In the rows, 128 means zero.
One turn or mirror swaps these rows in pairs. Which row does each one swap with?
zeso: [123 124 130 160 142 145 132 152  99 101 151 154 141 117 141 125 140 111
 142 139 108 124 102]
feb: [105 162 154 145 163 151 104 138 103 131 170 173 131 121 163 111 149 158
 158 112 141 128 124]
Ruv: [107 137 118 127 151 117  84 100 129 110 139 141 153 116 156  99 160 129
 148 142 116 138 138]
ler: [106 133 135 110 144 118 122 109 125 160 121 173 147 145 116 112 120 161
 118 119 134 120 116]
Nudo: [118 110 109 113 156 108 115  95  80 143 160 151 139 149 135 137 174 116
 121 111 151 115 117]
Lomud: [ 81 139 130 140 155 142 130 131  91 144 159 152  95 132 115 137 151 125
 108 110 164 135 115]
tupi: [100 129 144 168 133 147 138 139  77 135 156 149 141 133 139 136 171 129
 144 102 138 146 101]
fum: [144 116 113 155 126 126  86 116 121 121 176 156 136 127 128 118 159 147
 132 116 118 125 134]
sipes: [ 87 156 115 121 170 155 125 135 104 129 150 132 116 117 134 106 159 121
 134 156 149 142 137]
sol: [ 97 118 114 117 160 142 105 116  97 114 114 150 155 126 122 111 142 104
 150  83 143 128 103]
fivuk: [118 124  92 122 139 126 114 105  92 162 152 122 140  97 148  98 145 117
 138 127 150 123 112]
rasi: [125 160 110 108 152 135 133 125 133 169 160 149 138 121 127 147 146 131
 137 129 166 121 106]
kab: [ 97 116 130 116 172 129  86 137 120 130 144 164 136 109 145 139 171 136
 139  98 116 121  96]
sekiv: [110 131 137 101 152 118 122 121 127 149 127 173 144 143 118 119 121 159
 107 117 127 116 119]
Sav: [112 113 114 139 149 135 114 113 118 126 160 122 140 107 109 123 133  96
 141 101 118 109 141]
mam: [106 129 120 121 144 110  76  96 134 116 130 146 157 118 157 105 154 141
 143 125 124 136 132]
Sebo: [104 125 147 137 132 126 138 117  99 128 123 150 150 148 115 154 132 137
 139 125 176 123 120]
podo: [ 89 144 130 133 157 168 109 111 101 177 131 137 170 151 130 113 169 149
 137 109 159 124 119]
buge: [ 97 139 129  98 141 132  94 109 111 130 110 124 145 114 123  98 135 148
 112 136 140 120 120]
zenud: [110 130 133 139 158 154 116 111 123 104 123 132 157 122 122 122 107 122
 157 112 156 127 135]
pif: [ 95 124 125 152 138 123 105 121  92 148 165 161 114 130 121 146 149 131
 106  91 150 116  90]
kugit: [ 95 138 149 162 130 166 128 112 116 113 122 167 132 140 134 112 134 143
 144 128 152 137 127]
nukub: [ 94 142 157 155 133 159 130 119 111 107 133 182 128 152 133 119 147 144
 144 136 145 132 122]
Gamo: [135 153 107 148 173 153 123 116 131 128 141 135 165 154 128 137 160 121
 131  91 162 126 112]
Kat: [ 90 142 135 134 155 160 129 119 101 167 138 141 168 156 122 126 172 152
 143 108 167 130 121]
kanok: [ 93 116  85 137 156 121  90 110  73 131 141 156 131 154 140 126 167 139
 124 105 127 117 101]
lize: [ 85 123 138 154 136 130 138  89  98 158 154 148 147 130 142 133 155 134
 115 137 110 135  92]
lepa: [114 145 126 120 153 119  92 111  85 154 173 169 160 128 141 126 166 109
 140 126 173 116 105]
kop: [107 177  98 127 171 130 117 135 108 148 149 157 171 125 112 114 142 138
 109 122 121 114 142]
raran: [113 129 117 131 130 127  92 140 112 138 184 159  99 157 131 123 152 130
 115 108 124 122 111]
Lamol: [146 135 125 138 127 142  95 142  77 143 155 158 127 138 134 111 135 136
 118 146 141 105 135]
lusel: [135 153 108 138 143 169 116 102  93 139 161 146 139 147 143 110 126 123
 123 146 160 113 125]
buzav: [ 97 135 121 146 149 151 112 124 105 139 178 133 131 109 157 104 150 133
 176 119 135 104 122]
fel: [ 81 143  99 159 163 135 134 141 110 132 146 132 127 136 147 117 160 142
 155 155 134 147 107]
Dal: [102 169 113 149 144 142 113 152 126 143 144 145 128 102 154 112 141 144
 135 147 130 124  90]
fazik: [114 135 128 133 129 130 127 143  87 144 174 190 159 124 117 106 148 130
 134  95 146 105 134]
buze: [112 151 146 103 166 146 136 144 116 166 149 163 119 141 142 116 135 121
 131 104 133 118 103]
Fipo: [100 121 122 119 131 100  79  93 129 123 135 154 156 123 151 111 149 145
 139 120 124 136 131]
Vub: [102 158 127 144 178 134 146 122  99 125 134 145 142 142 143 112 138 114
 110 132 117 139 149]
ges: [ 82 132 134 163 142 134 125 122  91 129 139 189 116 124 119 115 123 147
 122 123 125 120 116]
lizad: [ 90 144 115 119 168 120 101 104 129 153 170 140 131 127 140 145 152 150
 116 114 161 122 150]
sebaf: [103 140 118 143 143 147 124 136 120 115 157 131 125 115 139 106 182 125
  93 131 158 116 142]
pinav: [ 91 164 127 149 163 121 115 148 118 148 147 135 171 156 127 142 146 149
 105 130 136 144 133]
tol: [ 80 132 111 138 136 161  88 121 101 147 113 144 128 122 164 135 151 110
 130 112 130 153 128]
liri: [105 136 148 146 149 140 127 113 103 115 141 195 130 168 140 141 169 138
 137 127 138 122 123]
lisu: [ 91 123 127 125 153 114 161 145 130 140 135 159 143 126 109 110 146 133
 125 130 118 138 109]
ziris: [108 160 104 122 150 153 115 110  91 113 162 127 136 114 122 127 134 121
 102  98 145 100 131]
loka: [130 134 101 132 126 142  94 142 109 116 160 148 183 124 124 116 129 139
 133  94 135 128 137]
vadav: [100 145 115 149 131 124 115 126 102 143 149 115 167 155 118 114 146 126
  99 115 131 153 141]
Sigi: [ 99 143 151 158 143 149 130 119 103 111 136 194 133 157 133 127 152 141
 136 135 138 129 125]
Ris: [ 98 136 134 146 146 151 117 103 115 109 116 124 150 130 122 115 107 125
 147 105 153 135 140]
reki: [100 113 131 114 184 123  83 131 124 125 145 162 147 121 139 142 165 137
 142  97 122 118  98]
Vazit: [100 121 110 128 135 134  80 136 100 153 145 139 143 104 135 102 179 138
 120 115 110 149 107]
sal: [103 145 103 147 135 146 115 135 109 150 144 126 130  84 158 100 138 129
 143 136 145 125 106]
vagen: [104 149 106 132 129 132 103 125  95 139 147 113 170 147 119 102 148 134
 101 122 131 146 140]
Gevut: [109 151 143 130 161 164 123 140 133 135 167 157 161 132 123 117 155 175
 131 101 145 128  99]
boku: [104 128 109 165 137 122  89 113  97 122 154 151 136 127 134 156 151 129
 123  88 142  99  99]
bagu: [119 140 107 148 158 167  94 109 102 142 122 130 186 150 134 118 162 138
 125 114 143 109 111]
lam: [113 113 111 145 147 116  92 103 137 135 124 144 129 110 159 110 132 135
 152 108 145 141 102]
Kato: [117 120 115 125 186 137 100  85 122 158 125 157 152 146 124 131 166 115
 137 119 137 130 124]
Leg: [116 140 133 130 148 145 101 132 144 125 168 128 143 110 123  85 163 128
 134  93 157 147 112]
nov: [ 99 124 129 122 128  94  84  91 124 139 135 164 156 122 143 109 139 155
 129 110 125 132 128]
fuviz: [120 129 126 151 150 153 138 159 106 101 149 151 144 126 138 117 137 113
 139 147 107 122 113]
nade: [106 134 152 140 173 125  89 113 120 136 168 117 127 113 146 134 162 157
 142 113 163 122 129]
geru: [130 118 122 117 135 143 131 125 109 133 166 146 155 138 120 147 157 115
 104 129 122 145  87]
ruluf: [ 83 141 121 107 164 166 116 138  93 131 141 139 161  95 151 137 160 125
 138 110 130 124 127]

Vazit pairs with tupi
fivuk pairs with Lomud
boku pairs with Dal
lam pairs with ges
lize pairs with tol
fazik pairs with Leg
sal pairs with pif
Ruv pairs with liri

One turn or mirror swaps these rows in pairs. Which row does each one swap with?
Tav: [129 117 127 127 136 120 142 134 132 118 132 162 120 126 100 176 127 133
 116 120 109 131 107 124 119 142  79 117 122]
pomoz: [132 107 132 152 135 140 128 130 103 129 123 112 115 119 113  93 138 142
 111 125 135 120 132 147 125 127 145  82 120]
lerop: [125 153 145  96 122  89 136 109 120 112 127 125 143 135 148 141 110 113
 158 121 134 111 130 118 135 109 153 143 133]
Rata: [128 135 141 110 110 106 140 109 104 119 120 136 144 119 135 148 106 136
 121 104 144 126 122 114  90 127 105 148 101]
pese: [125 120 111 145 121 138 140 117 100 142 112 107 108 103 143 108 131 145
  94  93 139 126 146 127 122 138 120 106 120]
sodo: [126 159 132 127 122 132 124 145 150 137 115 133 118 139 161 115 158 111
 103 107 121 117 117 112 125 148 140 111 152]
gile: [131 113 111 115 128 132 138 143 120 116 130 162 131 111 125 154 107 159
 131 101 111 125 109 136 128 150  86 117 132]
Forit: [127 149 107 111 131 140 101 151 148 141 129 139 128 133 151 130 140 113
 121 137 120 124 137 110 145 140 150 118 167]
Tuf: [120 130 142 116 119 108 133 113 108 110 119 137 151 119 144 137 116 134
 115 105 142 126 115 106  98 125 100 153 101]
nim: [124 147 154 106 127  95 137 109 127 110 129 117 148 147 129 130 116 102
 146 134 128 114 137 122 144 101 153 143 132]
rigi: [123 162 119 110 126 138 114 146 145 137 123 140 121 128 160 120 153 112
 111 131 125 114 123 109 134 137 141 108 166]
nalof: [117 122 111 140 159 113 156 118  96 118 132 100 112 126 133 130 115 130
 101 113 114 136 136 151 145 126 106  90 137]
Sim: [138 124 111 113 118 130 125 142 130 141 132 160 127 128  89 162 116 146
 139 151 106 123 154 128 137 131 143 138 115]
tugid: [130 103 136 154 143 135 115 135 107 120 126 124 125 122 119  99 139 128
 110 121 136 121 140 151 131 125 159  92 119]
nogu: [125 121 103 116 132 127 142 138 108 122 130 140 132 102 137 141  84 164
 132  99 121 124 129 139 143 153 100 115 141]
Pasit: [137 125 108 110 123 136 113 146 139 143 126 151 128 127 104 151 115 127
 140 161 111 124 147 124 159 132 152 131 147]
Kureb: [119 116 124 156 146 103 168 111 108 128 127  97  99 140 116 139 130 132
 114 117 123 137 131 156 142 124 112 116 123]
Tabik: [129 120 152 125 142 120 114 130 127 100 130 128 130 142 109 106 147  96
 131 133 139 107 129 131 128 111 166 105 131]
vuno: [119 151 142 102 123  86 132 116 131 110 115 122 145 140 145 143 112 117
 158 128 131 110 134 115 137 114 148 153 133]
sovot: [140 130 117 108 118 134 119 143 133 140 133 155 133 133  93 156 122 131
 144 163 102 120 152 127 143 131 144 131 128]
rus: [136 103 133 141 136 148 128 136 107 124 129 127 123 126 117  87 142 138
 115 125 136 112 135 150 133 124 160  95 125]
Rato: [120 158 141 132 116 125 134 136 152 141 111 135 117 131 151 123 160 117
 105  97 138 124 102 109 124 148 128 115 149]
silig: [124 163 132 121 122 139 124 148 150 140 117 134 121 139 155 115 156 113
 101 112 123 114 114 110 124 144 138 109 156]
pip: [138 114 114 121 114 135 128 133 136 142 133 158 126 135  87 152 113 143
 149 153 123 122 151 121 144 129 143 143 122]
gizo: [125 153 144  99 115  90 151 119 127 115 124 125 154 135 155 142 104 114
 147 113 140 117 127 118 142 124 149 145 135]
zuv: [133 120 118 124 137 122 142 132 130 118 140 156 120 132 109 177 120 139
 120 120 104 133 112 125 121 138  77 117 122]
Kuvum: [131 120 126 119 106 125 143 109 112 137 120 144 135 132 113 162 107 154
 123 121 128 139 130 118 112 132 112 165  97]
Nopab: [126 121 113 121 137 130 137 143 131 112 139 165 133 121 110 158 105 147
 124 108 110 128 111 130 126 152  83 121 131]
tulud: [127 123 157 127 142 110 113 124 123  94 126 129 136 149 116 117 133  97
 135 141 137 108 130 128 133 104 164 117 134]
Kuzag: [135 133 103 104 126 135 113 148 145 140 131 156 130 136 112 154 120 128
 136 163 109 124 150 116 148 135 147 126 148]
bime: [125 151 152  92 120  89 143 110 120 112 128 120 133 136 146 141 111 111
 154 122 133 114 137 113 144 113 149 141 128]
zez: [130 130 124 122 131 110 136 127 136 120 136 152 127 130 110 181 140 112
 109 121 108 132 116 105 114 131  84 138 125]
vor: [128 131 134 112 106 106 142 107 111 125 119 138 141 123 121 151 111 137
 132 100 140 119 123 115  95 134 104 159 101]
vosu: [132 102 133 143 140 139 124 134 103 117 123 115 117 123 111  91 144 127
 113 130 131 111 133 146 126 123 160  94 121]
Suz: [139 116 148 131 143 130 117 134 117 107 126 127 126 135 102  98 146 111
 120 134 136 106 126 149 125 121 162  96 124]
Berog: [125 119 126 143 147 100 176 110  99 124 128 102 103 133 107 142 130 136
 111 116 120 129 122 158 137 117 119 116 119]
pame: [113 141 106 146 125 126 148 122 108 157 109  96 103 118 157 119 134 129
  91 112 124 132 140 118 121 142 118 126 127]
ber: [148 113 114 121 104 136 128 133 130 138 130 154 129 133  88 150 104 145
 144 149 119 126 146 132 140 125 138 143 114]
vodof: [134 145 103 102 128 138 110 154 142 135 129 155 122 131 128 137 138 116
 123 150 104 112 141 117 144 132 153 116 165]
niva: [139 105 120 151 130 148 126 136 108 127 122 119 119 122 113  91 137 140
 112 129 136 113 133 150 128 124 154  94 120]
buse: [115 161 139  94 121  88 148 113 122 120 118 117 142 133 149 138 103 132
 149 119 137 119 132 121 142 122 141 151 140]
dof: [116 109 108 141 160 107 149 118  97 113 135  99 121 123 137 133 122 133
 109 113 119 131 132 156 143 119 104 100 135]
Pasev: [134 125 139 109 105 112 134 112 112 121 121 146 142 122 137 149 102 132
 131 101 131 130 120 113 103 131 102 156  99]
tes: [120 134 114 142 119 132 145 122 106 160 111 100 108 117 163 122 124 137
  88 103 126 140 137 115 133 140 121 121 131]
sitam: [117 113 111 132 161 103 151 118  93 117 133 103 118 119 138 132 114 134
 108 120 118 135 139 161 145 126 112 102 144]
Duri: [135 112 150 129 144 122 119 129 118 101 126 124 134 136 115 101 149 106
 122 134 136 109 132 140 128 110 162  94 126]
kito: [133 107 140 145 142 135 107 133 111 117 128 121 132 126 118 100 146 116
 123 137 134 113 137 151 132 124 158  89 127]
Mune: [117 142 109 140 115 127 146 122 111 161 111 104 112 113 158 133 129 130
  83 109 130 142 141 111 125 135 117 126 132]
fek: [123 134 104 114 123 112 154 128 108 130 125 127 118 109 149 136  87 158
 140  91 129 132 122 144 150 137 104 133 139]
rom: [132 124 135 111 103 118 137 111 114 118 118 144 144 119 128 150 108 139
 129 105 135 123 117 102 104 132  95 156 107]
Vol: [130 138 106  99 128 138 111 151 141 138 132 152 126 135 122 143 127 123
 134 157 108 119 142 115 152 131 160 125 157]
botes: [130 142 159 104 135 105 122 121 126  97 128 123 138 148 118 125 142 100
 144 135 134 104 129 119 126 101 156 129 123]
Zam: [118 151 155 104 126  97 129 114 133 103 126 127 146 148 130 133 125  97
 147 138 138 116 131 117 137 104 146 144 134]
mibi: [121 149 143 100 121  88 129 112 130 114 119 120 145 141 141 143 110 111
 155 128 139 110 133 121 140 108 147 150 137]
bodal: [122 150 105 131 118 117 147 116 115 157 122 108 101 116 163 134 131 128
  88 113 125 139 151 108 125 135 112 132 132]
Zesa: [131 111 107 132 132 133 134 144 127 122 129 159 131 109 122 157  99 152
 122 102 120 134 111 133 135 156  89 113 139]
vob: [125 115 140 156 133 108 169 113 118 134 125 115 103 141 102 150 149 130
 108 109 126 135 107 147 129 128 113 127 114]
puli: [136 112 129 146 135 137 115 124 111 111 130 112 125 123 109  93 141 125
 110 127 139 111 131 150 130 129 154  88 130]
kifa: [118 136 136 153 126 116 168 127 127 132 115 124 102 141 113 136 142 137
 113  94 135 134  93 137 121 136  99 133 113]
baki: [119 112 120 146 154  99 160 111 102 125 133  98  98 126 128 140 132 131
 112 118 119 132 126 157 148 114 120 109 130]
zukab: [118 128 115 124 165 107 135 118  91 108 137  97 124 115 165 128 114 127
 100 119 121 127 133 137 135 125 115 103 145]
zos: [124 136 107 139 122 127 152 111 103 154 117  92 104 122 158 118 133 132
  88 112 130 135 141 120 124 139 120 126 135]
nef: [116 163 125 135 126 137 126 147 151 142 117 135 127 139 153 121 157 108
 105 112 125 122 113 103 127 148 138 114 155]
babof: [112 154 120 128 128 135 124 148 148 140 117 136 131 136 155 120 162 111
 105 113 133 120 110 107 125 156 136 120 155]
kad: [125 154 116 121 128 140 112 146 153 142 122 146 124 126 153 123 153 117
 115 128 125 108 111 107 125 148 140 105 162]
sofu: [141 112 111 112 112 136 119 138 134 139 134 158 127 130  93 157 108 137
 144 152 110 131 149 124 141 134 141 142 128]
vov: [120 163 127 132 119 123 147 143 149 143 112 129 122 131 158 128 156 113
 107 110 136 114 105 104 125 153 142 113 148]
bute: [142 123 112 111 107 135 119 131 133 136 133 152 131 130  89 164 114 144
 138 160 106 125 136 122 150 128 142 140 129]
Dakif: [129 113 113 122 135 115 137 126 125 118 133 161 127 125 108 180 123 137
 126 118 113 132 101 131 120 135  82 122 123]
sus: [138 114 111 115 106 130 129 129 129 145 134 155 139 130  85 158 106 149
 144 146 113 136 144 133 136 129 127 141 121]

tulud pairs with vodof
Rata pairs with Mune
kad pairs with nim
ber pairs with niva
vov pairs with gizo
rigi pairs with Zam
Rato pairs with buse
Kuzag pairs with Duri
pip pairs with rus
Dakif pairs with nalof
Forit pairs with botes

